One turning vector, and how many steps it has turned:
The counts run from 0 to 453.
[ -8 -14   4   2 -23 -24  43  12  16  15  -1  31 -13   3  15   6 -14  22
  -4   1  -6   3   6  -3 -12  -4   2   2 -19 -18  -5  25 -10  11 -10 -11
   9  10  -1 -41   7 -24  13 -24 -17  12  -8 -49  19 -31   7  22   8   4
 -23 -23 -18 -18  -3  18  -5 -21 -37 -22 -11 -11  19  38  -4 -43  11  -4
  34  -6 -19 -11   7 -10   7  -3  26  23   0 -27 -16   5   8]  440
[-21  17   6   4 -27  -5  36 -14   8   5  14  14  -9   0  10  11  -8   8
  -4   4   4   7  13 -16 -24  -7  14  -1   2 -20  -9  17  -2   0 -12  -7
  22  -1  19 -44 -18 -26  10 -39 -24   7  -5 -54  22 -30 -17  22  -3 -25
 -22 -22 -12 -32   4  29  -7 -24 -34 -26   5  17   8  10 -17 -40   9 -10
   8   2 -15  -5  11 -11  23  12   8  22  -9 -24   8 -11  -1]  142
[ -9   7  11  21 -22  -9  37 -11  11  11  14  40 -26  -6  19   1  10  16
   6  -1  -4  10  23  -7 -12   8   1   0  -5 -15 -10  26   1 -14 -24   6
  16 -13   8 -55 -20 -19   7 -39 -23  23  -7 -39   5 -23 -17  24   7 -26
 -20 -12 -18 -18  -2  11  -4 -21 -25 -21   4  19   6  33  -3 -36  13 -15
  11   5 -19   7   5 -15  14  19   8  24   2 -20  -2 -13   5]  130
[-19 -10   3 -18 -11   5  24 -19  31  12  12  54   2  -7  20  -8  -8  24
  10   6  -2   4  -9   3 -19   9   1   9  -9 -21 -13  24  -2  -6  -9 -15
  10  -9   5 -41  -7 -16   3 -46 -24  29  25 -34 -11 -11 -17  39   2  -9
 -24 -20 -13 -19  12  18  11 -14  -6  -1   3  -2   4  21  23 -19  20 -21
   7  -3 -19  -3  35  -9  14   2  27  12  -7 -40  -5   0 -12]  218
[ -6 -18   7   4 -13 -18  29  -7   4  27  -3  33 -18  -4  26  -7 -10  16
  -1   2 -14   2  11  -6 -16   5   7   5 -18  -5  -6  33   9  -6  -2  -8
   9   0  -4 -35   5 -29  15 -50 -17  20  -3 -49  11 -34   3  13  24 -17
 -23 -14 -22 -17   1   9 -12  -9 -38 -13  -4  10   7  52  -5 -36   5   5
  11   9 -20  -8  19  -7   4   4  24  22  -9 -15  -1  -9  10]  183
[  8 -28   5   3 -19 -21  33  -4  15   2  16  18  -5  13  36  -7 -21  12
  -9  -3  -5   7  -1 -15  18 -12   8 -12 -19  -7   2   9   6  -9  -6  -5
  16   1 -10 -45   2 -19  12 -46  -8  29  -3 -47  -5 -14  -8  24   9  -2
 -36 -22 -12 -11  -4  35 -13  -3 -28   1   2   8  18  28   9 -33  29   9
  20 -15 -17   8   6  -6  10   5  15  16   9 -43   4 -11 -11]  308
[-11 -11   8  -8 -11   7  34 -10  31   1   9  50   8   1  28 -11 -24  19
   1   3   5   2   3  -8 -19   3  17   8  -9 -23  -9  16  -9  -5 -22   1
  13 -13  15 -40   3 -18   8 -40 -25  35   9 -29   0  -6 -11  41  -4  -9
 -29 -27  -6 -22  16  22   2 -16 -18 -16   0   5   3  11  14 -28   4 -26
   2   3 -25   7  27 -12  14  -2  14  25 -10 -39  -6   7 -18]  16
[-26   8   6  11 -27   0  40   2  17   2  18  36  -5 -20  12   2   3  29
   1  -3  -1   5  12   0 -10   3  11   2  -2 -14  -6  13 -13   3 -16  -6
  18  -6  12 -49 -17 -21   4 -40 -16   5  -1 -42  10 -25 -16  23  -2 -13
 -17 -20 -10 -27   3  27 -15 -24 -22 -19   5  -2  -3  25  -4 -38   8  -8
  29  -2 -33 -21   5 -16  21   1  17  12   4 -22  -7  -6   9]  283
[-31   3   9   7 -27   4  36  -2  10  -1  22  32  -9 -22  12   8   0  31
   1  -4   3   0   4   4  -8  -1  10   3  -4 -16 -12  15 -11   4  -6 -12
  17  -7  14 -50 -18 -16  -3 -47  -6   9  -1 -44  12 -29 -18  22  -5 -17
 -20 -18  -5 -29   0  28 -16 -30 -21 -21   5  -1  -1  21  -8 -39  11  -3
  25  -9 -32 -25   0 -11  22   6  19  10   0 -29  -3  -4   3]  284
[ -8 -18  18   3 -10  -5  36 -18   5   4  19  18 -10  14  27 -11 -12  11
  -8  -6  -5   8  -7 -16   5 -13   4   4 -17 -16  -5  19   0 -13 -13   5
   7  -1   0 -56  -6 -22   7 -43  -2  32  -5 -44  -3  -2 -15  28   3  -5
 -31 -24  -8 -10   2  33  -9 -15 -27   0   2  -2  12  24  17 -37  26  -6
  23 -12  -7  10  -1   0  18   5  18  27  20 -51   6 -19 -17]  311
[ -9 -10  11 -10 -11 -11  33 -17  16   3   9  43   4   5  26 -10 -25  18
  -5   4   0   1 -12 -24 -12   3  12   7  -9 -12  -4  16  10  -4  -9   4
  16  -5  -1 -35  -5 -28   8 -50 -23  26   9 -39  -9   0 -15  36  -3 -12
 -10 -22 -19 -18  10  39 -13  -4 -23  -1   1  12  23  26  24 -28  18  -6
  10  -9 -21  14  21 -16  17  -2  13  18  -4 -32   5 -15 -32]  163
[-16  12   2  15 -25  -9  26 -12  17  16  11  22 -12  -1  -4   3  -1   7
   5   2  -8  20  18 -11 -22  -1   9  -9  -6 -15   0  25   1 -15 -13  -9
  23   2   2 -39 -13 -39  16 -39 -25   7  10 -55   9 -29 -23  20  19 -23
 -26 -18 -19 -21   9  27  -1 -12 -36  -7  13  12   5  25 -12 -33  20  -1
  18   0 -11 -13  20 -12  22   5  16  12  -1 -13  -3 -21   4]  337
[ -9 -25   6  -6 -24 -16  26 -10  18  15   5  20  -9   9  14  10 -25   7
   1   1   5  10  -3   2  -2 -22  -1 -11 -18 -21   0  24   1   4  -2 -16
   7  13  -4 -41   5 -21   8 -30  -5  27  -2 -50  22 -30   5  22   7  -3
 -29 -39  -9 -18  -1  17  -7 -22 -16  -9  -6 -21  28   9  -8 -36  25 -10
  18 -14  -9  -2  11  -6  18  13  20  27   8 -50  -8   6  -8]  448
[ -7  -1   6  -2 -12 -21  30 -20   9  21   0  53 -23  -5  20  -2   4  21
   6   9 -13   0   6  -7 -21  18  -5   9 -10  -5 -12  36  12  -6  -7  -4
  11  -9  -5 -43 -12 -20   5 -42 -31  27   3 -33  -2 -21  -8  31  10 -21
 -13  -9 -34 -13  -3   8  -1 -11 -18  -7  -3  12  19  52  18 -30  19 -13
  11   2 -14  14  16 -12   8  19  17  16  -4 -23   1 -12  -5]  375
[-23 -15   7  -7 -17 -15  30  -2   2  17   1  30 -16 -14  13   6 -16  23
  -2   3   0  -1  -4   2 -11  -9   6   0 -19 -13  -4  26  -1  15   5 -18
   6  12  -2 -37   2 -23   1 -42  -5  11  -5 -53  23 -40   7  21   9  -8
 -18 -30 -20 -24  -3  17 -19 -20 -20 -18  -1 -21  21  33  -9 -39  15   5
  29  -9 -24 -19   6  -7  17   3  27  19   0 -35  -6   0   0]  437
[ -6 -20   8   4 -11   4  28 -23  20  13  15  34  -9   2  17 -16 -10  10
  10   2   3  17   2   5  -2 -13   8   1 -16 -25  -6  23  -6 -18 -21  -9
   2  -1  -3 -51  -3 -22   4 -37  -5  34   5 -42   0 -11 -16  37  10  -8
 -42 -30  -2 -13  11  17   4 -16  -9   3   9 -19   4  12  10 -29  27 -20
  19  -7  -6   5  17  -1  19  14  21  25  16 -49  -8  -3  -5]  66
[-21  -3  14   7 -24  12  33  -8  18   2  17  46 -10 -17  24  -4   3  28
  11  -4   7   7   5   8  -1   2   9   4  -8 -16  -8  21  -9 -10 -19  -8
  14  -9  13 -55 -19  -9  -7 -48 -11  30   2 -35   7 -15 -18  36  -2 -21
 -28 -22  -4 -24   4  11  -2 -24  -4 -20   7  -4  -1  15   3 -30  13 -19
   7  -3 -28  -2   7 -10  18  14  16  16   5 -35  -7   3  -3]  273
[ -8 -22   3 -15 -16  -3  27  -2  29   5   8  58  12 -12  41  -8 -18  28
   5   2   1  -7   2   1  -4   7  15   1  -8  -8  -6  14   4   0  -9 -10
  19 -15   7 -37  -1  -7   5 -56 -17  34   8 -28  -5 -18  -6  38  -1 -11
 -26 -22 -12 -20   7  16  -9  -6 -12 -13  -4   8   4  29  15 -25  10  -8
   3  -5 -38   0  25 -16   5   4  15  11 -17 -38  -6  13  -6]  417
[  0  -8  -1  -6 -22 -12  35  -2  22  -3  13  19  13  13  35  -2 -28  17
 -13   2  -1  -3  -1 -27  -5  -4  18   0 -12 -14  -3   2   4   0  -6  -2
  19  -7  12 -34   2 -24  18 -47 -27  19   5 -41  -4 -12 -11  27  -1 -14
 -31 -19 -12 -24   5  40  -4  -2 -42 -10  -2  26   6  21   4 -33  16  -1
   5  -4 -24  -1  25 -14   7  -3  10  13 -19 -34  11  -7 -17]  156
[ -7  -4  15  24 -17  -4  35 -14   9  18  13  37 -24   0  16 -12   6  10
   6  -7 -12  16  18  -7 -11   7   4   4 -11 -11  -4  26  -3 -23 -23   1
  11  -6   3 -52 -11 -26  13 -49 -10  26  -3 -44  -1 -20 -24  20  19 -24
 -28 -13 -10 -11   5  13   3 -15 -34 -14   8  17  -3  36   3 -31  13  -5
  17   4 -13   0  12  -9  12   5  19  26   9 -15  -4 -19   9]  326
[ -3 -26   1  -4 -30 -26  33   6  19  14  -2  24 -10  10  24  15 -19  15
  -2  -2  -4   0   0   0   1 -13  -3  -9 -20 -16  -1  23  -2   6   0 -20
  10   7   3 -35  11 -14   8 -32 -12  24  -2 -48  21 -38  10  17   9   4
 -33 -28 -15 -22 -11  14  -6 -23 -32 -17 -10  -5  21  23 -10 -38  15   2
  16 -17 -19  -9   8 -11   4   5  18  26  -6 -38 -10  10   1]  444
[ -9 -10  12   5 -14  13  31 -15  15  -1  20  32  -8 -17  29 -13  -6  20
   6   1  12   7   6   3   4  -6  15   1  -6 -20  -8  13  -9  -7 -21  -4
   9 -12   7 -62 -11  -9   1 -47  -6  32  -2 -32   4 -15 -15  43  -1 -15
 -42 -25  -4 -17   7  11  -5 -17  -3 -11   9  -9  -7  17   4 -27  17 -25
  13   5 -20   0   9   2  17  22  15  20   7 -47   0   7  -4]  268
[ -8  -8   6  -7  -9   4  34 -11  27   5  11  32   7   4  23 -11 -33  14
  -4  11  14   4   3 -17 -21  -9  24   3  -7 -24  -9  10  -8   3 -19  -1
   9  -4   5 -43   4 -26  12 -37 -22  31   1 -40  12  -9  -7  43  -7 -10
 -35 -33 -11 -25  19  24   1 -11 -15 -12   0  -4   7  10   7 -31  11 -29
   7   7 -15   8  30  -8  19   6  12  25  -5 -41  -4   6 -18]  11
[  1 -29   3  10 -15   3  29  -8  25  10  15  30  -7  -1  34 -17 -10  16
  12  -2  -1  14   9   7   8 -10  10  -6 -17 -16  -8  14  -3 -21 -17 -15
   6  -6  -2 -49   1 -14   8 -45  -5  39   6 -42  -2 -24 -16  34  15 -10
 -51 -25  -7 -10   7  10   2  -9 -14   6   8  -6 -10  23   7 -23  27  -8
  17  -1 -14  -3  25   7   5  11  20  17   8 -43  -8   5   8]  68
[ -7  -6  11   9 -14  12  35 -12  19   0  21  38  -9 -11  26 -11  -8  18
   7   4  10  12  12  -1  -3  -6  15   3  -5 -22  -9  13 -12  -9 -26  -1
   9 -10   1 -58 -13 -16   3 -36 -12  32  -5 -36   3  -7 -15  43  -1  -8
 -36 -28  -5 -16   9  15  -1 -17  -1 -10   8  -9  -1  16   9 -30  19 -27
  22   6 -17   8  11  -4  22  16  11  20  13 -41  -5   4  -7]  267
[ -8   0  -1   4 -35 -11  28  -9  16   3  12  16  -4   3  26  13 -16  13
  -3   2  -1   4  14 -15 -11 -10   9 -13  -5 -12  -8  13   7   3  -6 -12
  24  -4  19 -36 -10 -20   7 -47 -24  15  -2 -52  15 -33 -14  13  -2 -27
 -32 -20 -10 -29   4  27 -10 -17 -40 -25  -1  25   9  11 -24 -39  13  -1
  -1  -4 -23  -6  16 -10  14  17   3  16 -19 -29  10  -2   3]  144
[ -8 -27  10  -4 -18  -7  30 -18  19   9  11  34  -7  11  22  -2 -16   9
   7  -2   2  11  -7   9  -2 -17  -3  -8 -20 -25  -5  25  -1 -11 -13 -11
   4   4   4 -49  -2 -13   1 -34  -2  41   7 -45   6 -16 -10  32   5  -2
 -42 -32  -4 -13   4  13   7 -20 -11  -2  -2 -14  12   2   8 -27  27 -15
  10 -18  -8   7  11   1  12  13  19  29  10 -57  -4   3  -9]  61
[-13  -4   1 -15  -7   9  30 -16  19   3  13  31   9  -1  24 -11 -29  18
  -7  14  16   1   0 -12 -16  -5  22   3  -6 -22 -12  10  -7   5 -14  -3
  12  -7   9 -41  -2 -24   8 -40 -22  29   5 -39   9  -8  -8  47  -6 -12
 -32 -33  -9 -26  20  25   0 -11 -11  -8  -1  -4   7  11  12 -30  13 -31
   7   8 -19   3  28  -6  22  10  20  14 -10 -45  -1   6 -19]  409
[ -6  -2  -6   0 -25 -16  33  -4  22   0  12  20   8  13  20   2 -29  11
  -8   8   1  10  11 -31 -10  -5  21 -15  -4 -14   0   4   4   2  -9  -3
  26  -4   2 -32  -4 -33  20 -41 -30  15   4 -46   4 -21 -10  29  -1 -10
 -27 -24 -17 -26   8  43 -12  -4 -36  -7  -1  20  18  17  -7 -34  16  -2
  14  -1 -21   3  20 -18  16   2   5   8 -11 -26   9 -10 -18]  151
[ -2 -17  12  -2 -21  -6  32 -24   6   2  19  23 -22   8  40  -4  -1  19
  -2   1  -3   0  -5  -5  12  -5  -3   2 -12 -10 -11  20  11 -13  -8  -2
  11 -10   7 -60 -16  -5  -3 -47 -11  36  -3 -41  -5 -16 -14  31  -4 -18
 -34 -15 -14  -8  -9  18  -3 -15 -16  -4   1   8  16  28  14 -30  29 -11
   5  -9  -8  14   4   1   8  27   9  20   6 -49  13  -7  -8]  116
